In the data rows, 128 means zero.
Some points, one per row:
[143 161 144 158 156 211 137 136  95 122 146 121]
[100 174 119 117 142 150 127 113 128 130 107 137]
[160 105 126 139 195 109 153 114 118 135 103 133]
[118 160 121  47 205   0 123 123 128 121 127 135]
[110  89 135 211  26 215 150 168 117 103 224  94]
[ 93  57 134 173   0 171 115 112 121 122  84 114]
[171 150 127  84 188  81 135 133 107  81 192  32]
[107 137 128  63 226  14 127 113 125 141 118 122]
[154 140 151 151 174 135 118 119 128 133  98 114]
[138 158 106 107 202 102 118 122 143 136  63 172]
[240 154 122  87 231 103 150 129  98 110 173 117]
[133 181 130  33 220   0 136 115 123 147 114 125]
[108 150 145 149 193  66 129 129 124 128 147 100]
[101 135 162  19 219   0 132 124 129 134 109 120]
[170 138 132 115 192 106 123 105 134 117 103 148]
[125 116 136 179  70 187 151 165 122 123 219 153]
[157 125 157 146 201 125 115 130 129 123  49 107]
[137 171 122  73 164  44 129 143 131 142 131 115]
[188 141 110  84 194  90 149 125 116  76 178  55]
[127 142 114 164 190  69 127 115 132 148  64 177]
[137 103 107 137 179  42  35 137  79 120 105  68]
[122 162 109 101 149 125 128 125 138 162 116 129]
[139 163 114  72 185  48 141 121 130 133 108 146]
[ 90  92 122 144  30 224 127 117 144 126 112 108]
[108 132 102 163  61 209 132 113 140 121 129 118]
[140 154 158 173 193  96 130 118 136 139  72 136]
[124 143 132 165  95 217 126 116 136 105 112 121]
[165 132 119  89 176 109 149 130 132  94 196  43]
[ 93  79 125 159   8 205 142 163 104 117 207 126]
[137 150 119  88 210  75 120 125 155 161  45 186]
[128 131 135 125 188  74 124 151 116 116 157  78]
[118 103 128 152  46 191 124  92 168 133 131 128]
[179 158 121  95 187  84 150 132 117  91 200  57]
[137 140 112  89 201  47 120 115 132 145  86 147]
[254 156 105 105 219 122 154 130 134  93 214  70]
[128 128 137 154 116 177 126 141 126 127 104  92]
[102 145 126 121 148 149 122 116 108 138  78 127]
[146 160 117 120 172  65 104 113 123 151  77 176]
[118 156 114 141 123 175 123 140 124 151 126 128]
[101  91 127 161  33 217 130 134 132 141 141 114]
[178 104  99  54 219   3 121 130 126 137  99 161]
[133 158 175 105 119 224 154 131 128 114 162 131]
[128 162 112  66 205  49 126 128 122 173  45 198]
[125 153 152 166 200 104 126 119 127 128  57 150]
[130 151 126  40 179   3  93 109 103 130 128 101]
[153 136 140  84 188  26 141 129 129 140 105 139]
[101 168 131  72 204  48 127 129 131 128  97 118]
[ 94  83 139 174   4 191 135 143 130 125 196 125]
[164  90 111  88 214   9 105 125 127 124 130 134]
[140 155  89  37 194   3 124 131 123 150 111 144]
[100  70 134 177  14 216 118 124 143 125  80 143]
[111 152 125 166  65 210 143 152 121 108 220 108]
[127 129 118 106 228  28 107 125 124 155  77 171]
[122 109 121 206  43 185 148 149 129 116 205 114]
[136 130 115  95 203  44 131  96 133 143  71 182]
[168 135 135  83 192  53 154 104 133  64 203  41]
[132 131 148 167 101 200 141 141 135 111 191 118]
[145 140 136  59 161  57 141 130 100  95 183  71]
[158  97 123 145 192 116 161 112 114 138 114 124]
[ 86  67 138 203   0 207 155 154 129 109 163 135]
[132 151 124 104 222  69 143 119 122 123  48 193]
[106 112 152 135   0 178 124 102 109 139 109 112]
[132 178 115 162 139 197 125 134 141 120 149 113]
[148 165 145 164 173 116 114 122 148 137  59 176]
[124 128 124 172  87 198 127  85 115 142  31 175]
[ 76 183 113 119 191 158 101 110 129 144 116 151]
[108  97 136 174  70 206 171 154 124 109 228 120]
[123 153 121  80 181  83 132 110 129 158  36 176]
[133 152 119  74 214   9 136 129 122 157  53 161]
[134 140  88 163 100 212 156 142 124  92 230 112]
[ 85  68 136 171   0 169 139 120 125 121 156 114]
[ 62  76 134 170  31 210 150 196  88 116 206 137]
[114 157 123  68 206   0 116 126 130 127 120 125]
[151 144 105 125 185  47 136 135 123 135 121 149]
[116 193 157  75 213  40 126 105 146 149  95 163]
[164 130 140 158  96 212 139 156 121  85 207 100]
[141 149 123 105 225  75 145 121 124 122  73 178]
[138 152 139 141 153 143 119 108  91 146  64 188]
[ 94  61 150 207   0 253 141 143 162 114 167 114]
[106 154 122  69 173  63 131 140 128 143 106 133]
[ 90  35 136 220   0 189 142 119 130 124 119 111]
[ 94  96 136 166  49 196 141 159 133 110 197 118]
[134 116 137 127 133 127 140 120 133 135  64 131]
[134 136 140 127 104 156 146 150 111  80 206  89]
[220 164 117 109 231 107 162 115 132 167 216  73]
[100  81 120 181  31 197 116 135 136 132 168 111]
[169 160 138 139 160 191 113 118  96 128  72 111]
[115 135 134 191  30 204 125 143 151 118 156 113]
[ 96  98 160 167  42 188 140 139 116 129 161 136]
[ 97 169 122  60 185  16 123 124 159 126 138  99]
[208 135 130  62 191 142 138 131 145 117 148  86]
[137 130 132 152 105 181 144 159 130  81 240  64]
[146 146 144 144 142 113 116 121 123 173  29 207]
[ 88  74 133 149   0 177 140 109 131 138  80 135]
[162 139 148 105 185 119 120 120 106 115  78 148]
[112 149 115  89 196  20 124 131 127 134 130 119]
[174 137 109  96 170 106 153 129 112  82 185  63]
[120 110 123 171  57 206 138 185 127  82 214 118]
[145 140 121 137 173 133 100 130 128 108  62 158]
[143 117 152 140 162  98 141 116 132 110 192  51]
[125 119 182 154  54 186 138 164 108 133 150 157]
[137 122 122 105 216  95 124 150 125 139  93 151]
[129 130 131 126 200  52 116 148 113 124 149  75]
[ 88  74 146 198   0 225 129 142 122 100 159 133]
[132 164 110  91 180  67 113 119 139 167  63 195]
[122 162 125  56 194   4 122 128 130 128 123 118]
[124 165 133  93 174 102 133  94 135 163  28 177]
[165 146 106  46 182  79 104 165 112 125 143 137]
[147 125 136 111 160 108 141 115 131 136  43 130]
[158 111 125 111 171  41 114 103  98 102 122 106]
[124 128 117 153  98 175 136  54 114 136  13 166]
[130 138 115 174 101 191 126 157 136 121 206 122]
[152 150 107 125 184 130 121 142 130 153  83 169]
[123 172 139  95 210  52 144 122 131 120 166 114]
[132 158 129 104 147 132 120 116 120 138 118 118]
[108 136 159  35 215   9 128 121 127 132  98 122]
[127 132 114 111 182  37 129 128 117 115 151  76]
[128 121 140 150  61 236 143 161 131 113 219 123]
[166 123 129 155 186 122 115 115 119 137  67 136]
[101  64 133 182   0 214 117 132 146 142 116 112]
[180 121  98 155 202 130  94 125 130 133  52 166]
[126 158 116  81 176  38 122 111 110 163  70 197]
[169 106 109 104 206  47 108 103 134 161  76 157]
[244 145 134 111 232 126 154 109 134 104 194 129]
[102 169 124  94 165  28 149 120 135 124 109  68]
[150 160 132  68 212  50 119 126 145 166  85 154]
[162 140 129 141 200 141 107 106 125 123  36 144]
[128 135 143 132 170 110 125 123  87 145  77 178]
[137 157 122 151 194 141 134 100 143 108  79 130]
[ 87  77 108 181  12 208 130 168 144 136 221 125]
[113 171 157 105 216  84 124  94 134 143  38 167]
[118 115 132 168  42 255 125 148 130 119 191 137]
[134 165 130  72 236  32 133 118 112 142 130 118]
[163 127 143  41 194  38 121 124 130 130 129 137]
[ 97  56 126 179   0 199 115  82 133 127 115 113]
[130 154 123  91 191  85 124 138 123 154  89 171]
[144 138 124 121 164  93 124 109 137 149  89 164]
[141 119 123  80 170  34 129 138 125 108 166  65]
[168 115 135 164 170 183 113 128 147  77  83 150]
[121 161 120  92 182  58 128 135 137 162  46 192]
[138 169 121  72 171  26 114 135 104 158 126 108]
[135 148 135 155 196 135 127 113 115 159  56 163]
Then 40 other points, each followed by its number:
[123 132 139 172  79 207 132 114 147 130  83 133] 0
[153 145 115 129 180  71 143 112 131 153  88 143] 1
[128 140 110  31 200  30 115 121 102 134 114 123] 2
[128 137  91  67 230  40 104 117 133 140  91 149] 3
[ 85  87 106 191  19 214 162 170 133 121 227 117] 4
[ 93 166 126 111 213  28 142 125 131 136  89 157] 5
[234 155 108  97 220 108 145 132 134  99 203  78] 6
[127 163 123  57 177  55 102 133 125 110 136  95] 7
[139 135 130  87 193  67 128 108 144 152  55 229] 8
[154 164 148 178 160 197 136  91 122 117 108 113] 9
[127 159 114  50 200   2 128 104 128 114 113 159] 10
[125 180 134 114 187  84 113 107 122 155  56 172] 11
[109  98 124 150   8 226 123 114 142 127  99 102] 12
[ 70  61 127 192   0 192 147 147 127 112 179 127] 13
[141 164 135 153 120 213 160 179 126  87 253 110] 14
[ 78  60 130 188   0 166 136 130 134 121 146 118] 15
[142 139 154 153 159 204 153 143 134 135 242 123] 16
[147 154 135 145 137 198 155 178 142  97 247 117] 17
[101  98 126 156  39 206 110 124 121 114  95 113] 18
[ 89  42 138 194   4 233 127 123 138 130 111 117] 19
[ 78  82 132 112   0 199 126 103 135 130 103 111] 20
[182 135 104  25 208   0  99 138 138 133 124 140] 21
[138 133 110  78 204  16 124 141 122 110 150  69] 22
[ 92  98 132 150  32 180 131 108 130 124  94 109] 23
[142 179 108 107 160 142 147 114 121 163  60 176] 24
[113 165 121 152 148 159 120 147  98 119 126 111] 25
[128  80 122 178  13 205 148 177  95 118 193 124] 26
[ 74 103 113 142  11 200 117 119 123 135 127 133] 27
[133 141 146 131 168 133 105 113 123 136  92 153] 28
[ 87 100 134 158  26 212 104 120 120 125 117 102] 29
[144 111 107  84 201  24 115 135 132 156  57 255] 30
[193  93 134  30 206  82 110  97 124 147  88 152] 31
[108 168 139  91 183  25 132 136 140  93 125 102] 32
[100  85 124 175  40 213 125 131 145 131  81 119] 33
[176 153 150 173 151 216 152 183 151 123 222  91] 34
[171 155 128  86 188  82 132 134 108  78 188  31] 35
[125 161 136  98 183 104 127 113 154 171  95 181] 36
[119  92 138 158  42 160 127 140 140 121 148 139] 37
[121 140 116 100 231  48 127 102 132 141  90 165] 38
[189 189 135 140 155 225 150 183 138  85 255  70] 39
Which of these numbered points is nearest to each point below, looking only along the 5 directions in which the first points spread most? Its number follows each.
[ 87 106 140 161  26 205 124  78 127 129 129 111] > 29
[ 94  86 132 167   0 223 121 105 124  99  96 103] > 12
[162 127 107  73 213  66 107 128 133 135  45 178] > 38
[110  93 123 209  23 187 147 147 127 121 192 116] > 26
[104 170 133  88 184  24 130 132 139  98 128 104] > 32
[ 75  60 121 154   0 191 132 116 127 140 104 101] > 20
[115 171 135  81 201  22 139 126 150 159  66 167] > 5
[118  93 120 161  46 213 137 146 130 119 190 132] > 26
[136 170 101 132 151 153 128 105 127 173  38 186] > 24
[189 100 130  33 203  83 111 101 124 142  99 145] > 31
[133 141 124  87 201  58 115 124 138 148  61 211] > 8
[113 145 122  75 206  20 133 133 137 158  77 191] > 5
[ 81  44 130 182   0 154 130 147 124 126 157 117] > 15
[ 87 116  94 145   7 208 118 116 128 127 132 137] > 27
[119 153 157 140 163 147 116 106 136 147  54 193] > 24
[255 154 123  93 237 124 152 130  94 110 179 118] > 6
[175 142 109  29 204   0 102 137 138 132 124 134] > 21
[146 182 156 159 132 216 125 153 182 179 240 143] > 16
[141 163 101 123 156 145 129 105 128 163  55 174] > 24
[156 144 115 134 179  72 149 110 131 151  90 133] > 1
[159 122 151  97 178  75 110 153 110 144  87 153] > 1
[100 155 122  70 225   5 122 121 136 137 122  79] > 2
[ 96  93 117 144  35 192 113 127 128 127 100 116] > 23
[ 88  80 139 170  32 154 117 101 136 133 105 119] > 23
[130 124 119 177  41 177 146 132 130 114 161 106] > 37
[126 125 167 143 166 141 123 108 109 107  72 146] > 28
[149 130 150 166 127 191 113 149 155 109 207  80] > 34
[ 78  85 129 152  23 169 113 120 114 127  72 122] > 23
[165 132 147 154 111 199 136 151 117  94 190 106] > 34
[147 162 137  88 167 106 145  93 128 171  88 180] > 36
[169 147 152 183 173 231 111 124 157  99  86 115] > 9
[123 141 125  56 156  31  95 111 106 130 123 104] > 32
[ 50  70 121 175   0 200 119 106 125 125 103 107] > 20
[140 160 133 156 108 214 158 182 126  84 255 107] > 14
[125 176 118 145 146 176 124 130 143 124 143 118] > 25
[104  69 130 169  14 213 119 129 144 121  90 133] > 33
[136 164 155 117 188 137 110 119 116 171  65 151] > 24
[127 163 102 131 138 169 110 136 127 129 142 114] > 25
[126 141 123  40 207   0 104 120 130 146 111 147] > 10
[164 179 118 159 127 197 130 154 124  85 186 106] > 34
[100 135 129 105 138 100 131 104 135 173  87 183] > 36
[ 63  93 111 152   0 222 118 119 122 134 136 127] > 27
[132 153 117 123 181  71 140  81 128 120  94 170] > 1
[137 149 137 138 157 135 121 112  97 141  83 167] > 28
[162 123 117  56 208   0 115 135 125 112 121 138] > 21
[ 94 140  81  94 159  27 121 120 100 125 142 112] > 32
[136 168 130  62 181  78 131 128 127 103 164  96] > 7
[136 142  95 161 105 211 157 148 128  92 235 112] > 14
[122 160 119  70 165  57 124 111 118 135 112 162] > 5
[188 184  91  52 188  79 123 123 124 124 165 109] > 7
[ 93  91 132 180   7 205 163 163 135 121 234 139] > 4
[145 149 112 148 205  59 122 136 168 166  50 207] > 8
[129 156 149 150 149 139 117 107 131 155  55 187] > 24
[ 85  64 131 160   0 193 138 109 134 138  96 125] > 20
[120 172 132  91 151 115 135 119 123 159  82 186] > 36
[112 175 101  67 206  27 109 126 115 127 135 114] > 2
[136 185 149  39 175  46 132 127 138 120 145  92] > 7
[100  51 133 200   3 176 142 121 127 119 130 101] > 15
[ 91 118  99 150  10 209 120 118 129 128 132 137] > 27
[134 107 131 137 170 141 104 131 130 144  65 157] > 28
[119 169 160 114 211 100 125  98 133 138  51 158] > 11
[125 134 125 113 182  30 129 122 124 130 132 110] > 32
[134 137 136  85 214  58 106 121 135 192  63 204] > 8
[156 132 149  99 193  79 193 130 122 120 220  24] > 35
[164 104 112 112 191  20 123 135 127 119 103 130] > 31
[ 80  83 127 161  20 170 116 115 113 116  79 108] > 23
[104  89 139 158   0 199 151 176 146 113 228 130] > 4
[134 124 138 159 113 219 158 185 144  88 224 112] > 14
[180 141 103  91 213   0 127 149 132 133 115 119] > 21
[134 132 124 120 177  17 114 137 141 126  79 110] > 31
[174 171 138 151 131 226 150 177 135  90 255  75] > 39
[ 72  69 139 172   0 209 157 168 120 120 181 121] > 13
[137 145  89 121 213  42 118 123 125 144  93 175] > 38
[158 133 103 170  87 207 170 180 138  67 255 107] > 14
[ 74  39 142 158   0 192 113 131 166 138  85  70] > 20
[107 101 143 163   0 181 109  93  86 115  82 106] > 23
[110 110 118 171  37 212 116 108 137 123  80 142] > 33
[152 159 151 166 116 226  95 138 141 123 216 112] > 34
[137 146 130  30 192   0 108 135 128 134 102 151] > 10
[118 150 147 105 174 102 124 129 125 124  73 183] > 36
[ 82  62 123 190   0 221 170 208 136 117 235 108] > 4
[119 109 122  94 187  25 124 105 132 100 157  62] > 22
[109 129 132 166  91 219 138 111 129 161  32 182] > 0
[111  85 149 178  43 201 109  96 137 140  76 130] > 33
[ 94 113 132 152   1 248 130 118 130 129  86 112] > 12
[150 164 126  79 210  64 118 121 142 157  75 158] > 38
[ 92  84 153 218   0 239 118 146 142 129  98 137] > 19
[154 172 132  96 214  57 118 123 124 143  75 156] > 38
[138 134 109  94 200   4 106 115 130 106  92 144] > 3
[141 152 153 161 197  79 127 128 134 145  74 140] > 1
[130 122 182 157  54 185 138 167 110 132 155 149] > 37
[166 170 148 157 149 221 103 106 131 123  68 104] > 9
[104  74 130 169   0 229 125 107 233 163 111 114] > 12
[ 92  57 135 183   0 234 119 128 149 121  85 138] > 19
[116 169 132 126 216  58 111 137 145 146  88 164] > 38
[148 145 125 121 187  84 124 110 135 149  84 167] > 1
[113 100 120 215  28 182 144 146 127 120 193 113] > 26
[103 166 130  67 212   0 123 117 126 126 101 153] > 10
[112 118 152 119   9 151 122 104 112 143 111 117] > 23
[124 135 128 124 164 142 124 113 162 152  55 176] > 24
[242 149 131  91 225 106 168 139 105 125 222  97] > 6
[134 158 117  66 209  54 127 131 124 171  40 193] > 8
[116  85 128 190  29 173 157 142 119 110 200 121] > 26
[134 141 151 147 158 188 156 142 134 140 238 129] > 16
[141 171 129 164 124 231 137 148 130 105 232 111] > 14
[109  92 149 191  35 219 130 161 131 109 189 120] > 26
[110 161 126  60 191  34  99 120 127 124 132 111] > 32
[127 132 152 141 150 141 124 125 122 137  61 144] > 28
[133 165 120  49 212   0 104 120 124 157 113 155] > 10
[236 132 154 112 255 105 170 118 109 109 202  76] > 6
[117 166 135  94 186  49 135 125 151 154  76 164] > 5
[ 83 115 125 149  60 169  99 107 127 130  72 114] > 23
[ 98 138 130  78 199  46 129 118 131 139 127 119] > 32
[114 137 158  74 169  43 114 110 135 151  82 193] > 5
[133 144 114 160 125 162 128 155 136 121 200 121] > 16
[129 154 113 103 160  89 112 122 137 161  76 185] > 36
[130 158 102 103 192  71 142 114 150  71 224  33] > 35
[127 159 123 101 157 102 134  99 125 168  72 187] > 36
[142 144 105  38 201   0 109 134 128 126 100 163] > 10
[ 87 144 134  76 161  72 117  99 143 151  88 196] > 36
[102  86 127 158   7 199 126 118 127 127 127 120] > 29
Now 40 new points, numbered from 0 again:
[101  84 132 197  16 217 102 104 125 146  62 113] 0
[ 90  86 134 166   5 202 131 103 130 119  93 106] 1
[138 150 110 173  89 194 155 145 123  79 215 119] 2
[161 138 132 112 225  71 120 104 150 155  46 192] 3
[101 132 127  32 189  13 145 125 124 145 115 114] 4
[128 166  92  80 166  45 109 128 126 107 133  95] 5
[135 159 107  20 184   0 118 118 117 132 130 117] 6
[160 169 151  27 188  19 129 131 124  98 165  86] 7
[136 171 147 139 158 211 170 158 127 104 231 123] 8
[121 163 122 108 171  60 142 119 177 151  69 184] 9
[158 183 142 133 198 201 167 155 130 102 234 120] 10
[116 125 149 154  74 209 150 149 106 158 217 106] 11
[156 185  95 121 177  78 136 133 113 109 187  84] 12
[ 98 167 123  48 165  35 126 112 142 132 132 141] 13
[180 104 134  16 228   0 111 122 130 138  91 154] 14
[ 68 102 134 196  42 196 151 153 116 113 217 102] 15
[110 153 114  83 224  46 134 122  97 134  94 140] 16
[133 147 117  56 195  15 137 116 119 169  97 146] 17
[106 170  92  74 209  27 116 129 120 107 139 118] 18
[ 86 115 117 176  41 216 175 156 145 114 220 122] 19
[134 147 154 147 194 129 119  95 136 135  90 169] 20
[140 183 112 136 227 205 119 137 127 142 137 123] 21
[157 122 139 164  86 206 136 155 122  93 202 104] 22
[182 182 121  71 186  89 125 144 123 113 150  93] 23
[108  54 122 182   0 220 123 137 130 104 217 130] 24
[135 141 112  82 193  31 123 122 127 139 101 139] 25
[150 178 145 137 195 139 119 118 127 121  81 166] 26
[117  96 148 167  60 198 107  99 137 135  74 124] 27
[ 93  80 131 255   0 212 142 165 126 105 200 106] 28
[115  95 134 164  46 183 134 128 108 116 137 105] 29
[134 148 119 111 169  82 113 120 130 169  64 203] 30
[107  78 131 232   0 240 140 140 149 105 200  94] 31
[164 137 131 153 203 149 105 104 124 126  16 160] 32
[112 156 121  66 201   0 120 130 129 125 122 124] 33
[102  72 136 184  11 231 119 127 146 120  89 135] 34
[126 195 110  90 167  65 116 125 156 114 142  97] 35
[102  95 129 184  42 200 106 104 126 148  60 124] 36
[110 139 124  79 163  61 143 129 124 114 164  91] 37
[156 131 119 102 205  11 106 134 139 135 104 156] 38
[153 125 151 144 199 118 116 130 129 124  62 112] 39
The same question for these:
[ 86 173  95  69 191  15 123 108 141 129 142 119] > 4
[125 134 131  84 186  56 134 133 153 183  71 182] > 9
[105 148 127  85 218  14 128 128 130 136  85 156] > 17
[141  96 111 108 208  13 117 130 111 147  95 144] > 38
[ 98  86 132 185  17 214 108 106 126 144  79 112] > 0
[101 146 132  67 185  10 130 109 121 125  98 124] > 4
[ 89  54 177 201   0 211 148 133 133 109 148 113] > 28
[161 164 119 155 176 161 118 113 127 124  78 142] > 26
[112  88 130 217  12 232 139 142 143 105 192  92] > 31
[180 179 126 123 183 186 171 144 110 116 224 113] > 10
[145 162 115  50 199  22 137 125 113  97 169  75] > 7
[138 136 116 149 174  80 126 140 169 161  71 194] > 30
[138 130 127 108 188  44 138 123 124 126 144 106] > 5
[ 98 121 114 159  61 193 166 150 140 115 208 119] > 11
[137 166 136 145 195 199 128 129 124 125 151 110] > 21
[ 90 155 135  59 185  50 115  91 145 159  70 208] > 9
[100 164 116  80 225   3 138 125 100 129 124 132] > 33
[ 84  90 160 182   0 189 120 118 141 108 107 101] > 1
[121 213 126  71 238  61 126 122 124 149  81 143] > 16
[120 102 148 193  95 205  97  90 144 129  74 100] > 27
[126 158 108  33 201   0 127 104 130 113 120 157] > 33
[ 93 130  96 184  27 216 149 148 128 120 221 124] > 19
[190 162 125 133 183 191 164 143 130 110 219 147] > 10
[190 163 116 134 183 189 164 143 134 109 217 149] > 10
[166 105 136  40 225   0 122 120 131 144  95 152] > 14
[114 136 117 167  81 202 151 149 129 109 203 123] > 11
[ 86  91 137 211  26 221 115  79 136 129  91 102] > 0
[138 166 138 143 199 211 128 127 125 124 139 119] > 21
[127 132 143 181 180 139 107 130 120 166  72 162] > 20
[149 134 126  64 181  41 126 130  87 105 119  92] > 5
[125 155 138 159 120 217 155 135 138 106 213 130] > 2
[171 151 118  73 187  93 150 106 105 129 147 102] > 23
[131 130 131 128 196  61 115 143 111 127 133  89] > 5
[131 149 134 141 145 138 120 114  96 142  75 173] > 20
[ 99 166 135  54 191  68 124 115 156 141 129 148] > 13
[128 140 130  54 206  16 106 121 132 143 101 147] > 17
[121 185 132  70 182  33 133 138 122 123 133 118] > 18
[160  83 114  98 211  14 104 124 126 129 121 143] > 38
[126 137 125  56 205  18 102 122 133 150 101 151] > 17
[177 160 124 165 197 156  69 120 150 139  60 161] > 32
[152 130 122  60 185  31 112 124 136 138 118 155] > 25
[ 96  35 133 161   0 202 107  95 121 119  69 118] > 0
[177 112 121 102 207  74 116 112 142 125  71 185] > 3
[100  84 119 219  14 200 102 100 123 128 104 132] > 34
[133 149 124  84 148  51 113 130 107 159 121 108] > 5
[113  86 152 172  51 200 100  89 140 145  53 132] > 36
[ 97  81 134 162   4 255 121 123 131 123 101 116] > 34
[118 151 117  53 193  22 108 117 124 138 120 174] > 17
[183 176 129 132 164 210 178 151 109 108 243 110] > 10
[104 100 113 156   0 196 151 125 123 157 100  98] > 1
[113 192 132 110 224  49 126 118 149 138  90 143] > 16
[184 119 123 151 209 146  62 139 138 146  43 168] > 32
[168  83 101  96 190   0 114 135 140 147 125 121] > 38
[ 97 146 129  60 232  19 128 110 128 144 118 121] > 33
[151  83 151  50 158   0 133  77 123 109 125 127] > 4
[132 154 131 126 173 117 119 142 117 160  59 190] > 30
[142 183 151  46 175  65 126 129 137 121 137 106] > 35
[134  49 140 224  28 217 122 154 134  99 219  85] > 28
[ 99 160 159  39 188  19 137 152 129 135 127 119] > 13
[153 168 147 121 123 208  67 109 122 151  93 124] > 26
[163 129 136 111 171 111 143 113 131 132  57 126] > 39
[127  76 126 165  66 195 130 128 122 128 142 125] > 29
[140 182 149 137 194 200 163 153 126 107 215 128] > 10
[100  51 132 152   7 187 112  98 122 127  68 125] > 0
[199 124 143 151 197 104 121 117 112 134  91 124] > 39
[ 91  83 138 157   0 193 125 103 122 147  96 111] > 1
[ 78 100 136 200  48 189 150 152 121 116 210 111] > 15
[146 166 151  73 209  61 161 120 131 139  62 140] > 16
[172  99 137  35 225   0 124 119 132 146  93 156] > 14
[192 139 130 162 197 124  96  95 132 135  72 135] > 39
[116 127  99  61 212   1  94 116 122 147  91 152] > 17
[138 175 147 141 168 208 166 155 126  99 233 126] > 8
[133 175 151 157 187 146 125 116 102 128  49 154] > 26
[149 135 146  96 198  74 184 127 123 122 202  41] > 12
[107 199 137 109 230  38 128 115 151 135  95 138] > 16
[184 155  95  45 194  33 120 122 118 116 113  99] > 18
[ 92  93 130 171  17 195 151 133 122  81 200 115] > 15
[179 177 104  78 199  82 134 133 123 101 138  84] > 23
[159 162 131  73 201  50 110 123 137 138  90 163] > 16
[133 142 135 152 123 219 183 146 107 125 239 120] > 2
[111 177 136 142 198 224 120 124 138 144 136 110] > 21
[117 119 132 170  74 222 114  69 117 138 104 122] > 27
[107 174  88  38 201   0 124 115 144 124 126  81] > 6
[161 144 156 150 196 119 120 124 129 133 102 115] > 39
[135 118 125  91 147  63 136 135 126 110 159  72] > 37
[131 161 113  73 221  20 123 130 136 109 139 110] > 18
[133 154 116  58 198   0 135  95 145 152  92 145] > 17
[121 128 129 188  14 237 118 147 164 132 104 121] > 34
[100 119 135 173  50 210 177 153 127 109 243 126] > 19
[116 155 124  96 230  58 125 118 143 148  97 149] > 16
[177 174 140  83 188  91 131 151 118 120 146 112] > 23
[109 155 140 121 180 114 109 100 145 135  52 193] > 30
[128  96 127 152  63 197 113 135 112 133 123  98] > 29
[150 168 150 162 146 218 154 152 143 143 255 111] > 8
[139 151 134 146 109 219  91 119 118 122  57 104] > 27
[121 106 143 171  43 209 119 140  90 138 145 114] > 29
[133 161 171  97 172  63 135 110 148 158  66 186] > 9
[138 151 116  35 196   0 118 128 139 140 107 138] > 33
[132 157 134 118 175 122 118 140 115 166  49 192] > 30
[171 118 103 106 224  13 112 101 140 143 112 140] > 38
[123 159 138  79 148  67 120 143 123 133 169 112] > 37
[156 167 133  80 219  46 111 135 124 166  86 163] > 16
[154 152 124  63 217  59 100  88 116 162  88 163] > 16
[148  92 108  17 219   0 117 117 132 129 109 157] > 14
[152 126 127 100 187  56 124 125 136 159 132 127] > 25
[ 89 107 137 170  14 192 143 145 137 109 208  93] > 15
[141 171 129  82 182 122 121  95 126 152  56 158] > 26
[131 136 153 148  98 212 136 159 122  94 202 100] > 2
[ 83  90 130 155  13 186 104 120 123 145 101 115] > 1
[123  96 131 161  82 211 110  71 144 184  19 170] > 36
[ 92  82 110 177  27 204 130 163 146 134 211 121] > 15
[158 148 138 154 193  59 104 120 139 124  83 141] > 39
[131 149 114 122 198  39 109 125 141 127  83 115] > 25
[142  89 112 115 207  17 116 131 112 149 104 143] > 38
[114 154 130  73 175  62 103 111 127 129 114 123] > 5
[112 153 114  84 218  48 134 121 103 139  91 150] > 16
[115  85 133 173  49 186 130 142 124 123 157 127] > 29
[129  79 134 163  35 207 138 133 125 104 188 132] > 15
[126 164 122  64 178  15 146 134 119  90 164  53] > 7
[126 160 119  76 185  41 142 121 124 124 155 103] > 5
[113 127 146 168  47 174 132 158 129 126 182 136] > 11
